In the data rows, the value 128 means zero.
Here are some numbered points:
129,149,091,122,092,153,183,099,090,140,141,127,110,127,100,177,123,129,145,152,158,103,104,135,154,093,131,130,127,124,129,104 0
097,135,224,199,251,047,000,207,255,000,090,171,182,093,220,031,118,131,164,149,172,098,074,155,174,073,109,121,147,128,152,097 1
129,147,113,154,124,131,160,123,110,120,147,107,115,121,112,140,125,131,156,152,160,102,101,136,156,093,126,125,142,125,132,102 2
110,136,197,189,209,070,046,165,208,044,135,108,158,109,160,064,116,125,162,153,167,101,077,147,166,086,125,122,137,118,144,099 3
136,106,115,097,110,142,179,104,076,191,137,076,102,150,078,131,139,108,117,100,094,160,177,103,078,195,142,090,103,146,097,155 4
139,117,115,080,113,127,148,102,103,175,135,125,122,132,107,117,149,116,077,073,069,165,190,092,076,219,130,127,113,136,103,142 5
124,138,180,153,173,096,108,133,165,091,138,097,138,129,120,090,125,139,128,132,108,134,165,115,108,158,142,099,120,143,111,138 6
133,115,125,126,096,134,156,102,081,173,138,089,130,142,105,145,129,124,129,125,111,133,135,124,118,144,128,110,124,133,101,132 7
132,152,072,134,083,155,197,125,086,156,139,151,103,126,108,178,121,145,135,133,135,120,119,128,131,113,134,122,117,133,126,124 8
109,130,213,186,227,054,024,174,228,022,122,126,171,122,173,041,120,132,168,161,186,084,049,155,201,038,111,138,149,114,157,085 9
111,121,205,187,213,063,027,173,223,023,114,125,175,117,162,047,121,134,169,162,175,100,083,157,178,061,111,126,148,119,151,092 10
139,132,089,130,091,144,173,109,092,159,139,119,115,118,105,169,125,139,157,150,158,116,095,135,158,101,129,121,147,123,140,105 11
130,095,175,139,143,114,129,104,121,139,151,078,139,143,093,109,126,132,156,138,151,113,109,132,136,105,133,114,139,123,124,114 12
116,131,189,179,202,070,062,153,201,068,125,105,153,118,148,060,127,138,134,122,139,113,118,118,124,137,128,123,135,130,118,122 13
099,134,223,207,237,045,006,186,236,000,106,134,184,105,197,041,117,127,175,169,196,095,057,172,210,026,110,149,146,115,176,085 14
106,128,217,190,219,057,019,165,241,011,116,126,167,119,172,040,127,125,161,157,175,098,074,151,176,068,126,130,141,120,151,094 15
139,109,147,105,130,115,133,104,113,163,146,101,140,141,105,105,129,119,142,124,145,111,112,125,135,116,131,108,133,126,128,107 16
103,124,226,185,241,040,000,197,255,000,109,152,175,102,212,041,115,131,161,155,181,088,068,155,177,057,123,127,139,130,158,096 17
140,112,088,084,076,171,208,081,057,222,152,097,083,157,081,161,131,113,107,109,092,155,178,112,082,192,137,110,111,146,107,154 18
124,119,184,149,171,096,092,120,162,101,144,093,145,135,122,088,137,124,150,128,148,122,125,121,134,123,142,116,130,133,120,124 19
144,181,000,125,000,250,255,092,000,194,141,146,055,102,067,255,123,137,158,146,160,111,088,145,160,089,122,124,148,125,135,098 20
104,134,222,196,243,050,003,179,254,000,107,138,169,105,190,042,125,126,168,160,172,098,071,154,177,066,113,133,146,123,157,088 21
150,098,104,112,075,137,164,099,075,200,134,099,125,143,099,166,132,116,112,120,103,126,148,111,109,163,129,113,126,129,116,148 22
136,122,148,131,154,093,107,128,148,116,138,108,138,124,123,086,136,127,100,101,100,133,155,106,099,175,127,127,107,133,115,153 23
109,131,221,192,247,053,017,183,241,000,115,125,169,114,181,047,125,118,137,129,135,119,140,116,111,151,145,107,129,129,107,111 24
139,110,105,100,094,147,168,104,071,191,137,091,101,155,094,142,129,125,115,103,101,145,159,109,093,173,139,113,117,142,109,154 25
101,133,223,197,247,055,000,193,251,000,116,134,172,111,180,042,127,135,165,163,183,093,062,152,186,060,122,128,151,124,156,094 26
142,097,154,119,132,128,157,097,094,163,165,057,118,164,087,110,112,134,159,158,168,094,087,145,157,075,122,125,136,114,149,099 27
128,142,128,139,122,115,131,124,124,142,142,123,145,123,113,120,126,125,136,133,127,110,127,131,132,124,138,122,127,126,129,121 28
106,134,215,196,247,046,000,191,255,000,102,148,184,112,206,037,121,130,150,161,165,106,089,141,159,078,127,129,145,123,155,097 29
Which point above is nearest to each new point? Its number follows each.
161,134,000,000,000,255,255,086,000,255,072,255,072,140,114,255,147,131,008,040,001,233,235,102,028,255,107,211,110,141,127,227 ~ 18
158,130,000,000,000,255,255,083,000,255,108,224,080,134,095,255,147,126,049,068,035,189,218,100,044,233,115,171,095,137,115,209 ~ 18
128,140,141,146,148,117,123,125,139,103,137,122,133,126,125,113,124,134,128,132,135,118,128,122,134,121,135,114,129,115,122,132 ~ 28
106,122,192,182,213,070,061,145,189,067,136,112,161,116,137,069,124,132,160,154,166,111,101,134,148,095,131,123,142,121,140,104 ~ 3
125,128,153,149,155,100,116,123,150,098,137,110,151,119,127,109,121,124,144,147,160,114,109,130,141,102,130,110,140,126,133,104 ~ 19
127,147,107,133,127,133,147,124,127,132,142,130,119,120,112,143,121,136,132,132,134,130,123,139,137,119,128,123,126,123,130,119 ~ 28
109,135,208,196,239,061,003,191,255,000,110,136,167,104,187,044,114,137,181,180,209,089,017,186,245,000,095,173,160,110,200,081 ~ 14
149,093,000,007,000,255,255,062,000,255,130,155,040,188,098,255,147,117,070,067,058,198,218,097,071,224,132,140,096,152,104,191 ~ 18
099,128,219,194,245,045,002,202,255,000,094,146,183,105,211,033,109,126,178,175,203,081,036,176,208,029,111,148,162,119,180,082 ~ 14
095,150,222,215,255,050,000,232,255,000,066,202,194,093,241,037,107,133,168,173,205,078,016,188,254,000,080,185,157,107,213,086 ~ 14
154,085,031,030,000,248,255,051,000,255,137,122,058,177,088,254,146,109,099,103,075,175,194,094,079,209,127,126,103,151,112,173 ~ 18
149,127,070,068,089,135,152,113,099,196,118,172,139,133,118,128,134,134,080,088,083,152,162,108,082,200,123,157,127,134,128,142 ~ 5
118,132,198,174,207,078,050,155,200,054,136,106,159,127,160,073,118,137,164,154,174,094,088,141,179,079,127,135,144,123,142,093 ~ 3
162,084,000,000,000,255,255,067,000,255,114,148,038,184,098,255,145,117,056,058,041,186,220,092,056,244,129,139,093,148,111,199 ~ 18
108,130,232,196,254,043,000,187,255,000,096,144,174,107,208,028,134,121,128,127,126,120,149,111,097,166,139,109,128,123,097,118 ~ 24
123,141,138,133,138,117,125,130,133,111,137,116,121,126,122,119,132,123,103,117,106,141,160,109,108,148,137,135,107,126,114,141 ~ 23
154,255,000,024,000,255,255,130,000,232,060,255,000,075,110,255,136,167,000,106,006,203,251,120,045,146,102,175,078,112,125,255 ~ 18
144,137,089,112,092,162,180,097,091,157,154,142,105,130,098,149,143,138,070,094,064,176,216,105,065,193,144,139,091,138,089,176 ~ 5
116,128,193,167,195,080,069,133,173,078,127,100,144,129,135,071,116,137,169,161,185,088,078,152,179,049,122,121,151,114,155,089 ~ 3
129,130,135,136,146,109,121,116,133,124,132,121,128,116,116,114,134,124,125,128,122,131,130,111,111,142,136,128,120,120,118,133 ~ 28
130,147,113,120,124,134,148,114,110,137,139,126,116,119,113,132,139,140,080,105,081,167,195,105,082,179,135,134,099,133,100,160 ~ 5
152,135,006,070,000,205,222,103,041,255,110,199,097,136,111,247,142,136,072,106,053,159,178,108,095,189,128,164,109,127,121,184 ~ 18
108,125,197,181,215,069,033,152,214,043,129,111,167,115,165,058,125,125,138,130,130,117,139,114,132,137,134,121,132,136,117,120 ~ 13
093,137,220,201,243,058,000,205,255,000,105,157,177,112,207,045,107,148,175,170,185,085,038,171,215,028,104,152,155,114,179,094 ~ 14
161,129,000,000,000,247,255,077,000,255,116,201,087,151,089,228,143,126,050,062,044,180,208,100,063,240,121,162,107,139,114,184 ~ 18
133,130,159,160,173,103,090,130,162,086,134,109,139,122,130,091,127,122,129,131,132,116,127,130,134,122,129,121,136,117,123,116 ~ 19
137,136,089,104,084,159,189,093,090,166,140,128,111,137,089,155,126,139,095,104,089,154,190,107,081,173,136,127,109,144,102,159 ~ 25
157,068,000,000,000,255,255,067,000,255,101,159,050,187,112,255,150,106,050,061,030,195,226,107,046,248,119,141,086,153,124,202 ~ 18
136,157,084,117,083,143,173,120,079,156,139,141,114,110,109,185,125,131,142,135,133,131,121,132,131,119,128,134,131,115,135,137 ~ 8
137,129,089,130,080,143,167,105,100,184,132,151,121,127,120,165,142,132,102,118,086,145,160,117,094,159,131,129,122,123,110,158 ~ 22
172,255,000,000,000,255,255,175,000,224,000,255,000,050,160,255,142,180,000,083,000,250,255,155,001,164,088,232,081,102,136,255 ~ 18
123,128,179,164,167,092,096,131,165,090,139,105,149,121,131,085,125,129,165,143,175,105,086,148,160,080,120,123,139,121,146,093 ~ 19
134,153,125,122,134,127,142,126,129,118,150,123,119,116,117,123,130,148,087,112,089,163,186,113,088,174,152,122,099,123,103,151 ~ 23
104,130,218,216,255,055,000,195,255,000,114,145,166,107,206,040,131,124,123,123,122,124,149,106,086,176,149,091,129,141,086,124 ~ 24
123,129,194,167,197,086,062,139,190,064,133,100,156,128,146,055,127,125,164,160,180,093,070,150,181,063,119,128,160,114,158,095 ~ 3
123,133,194,162,194,083,073,130,174,071,138,107,148,127,133,076,124,126,164,149,175,096,083,154,173,066,121,123,146,116,148,094 ~ 3
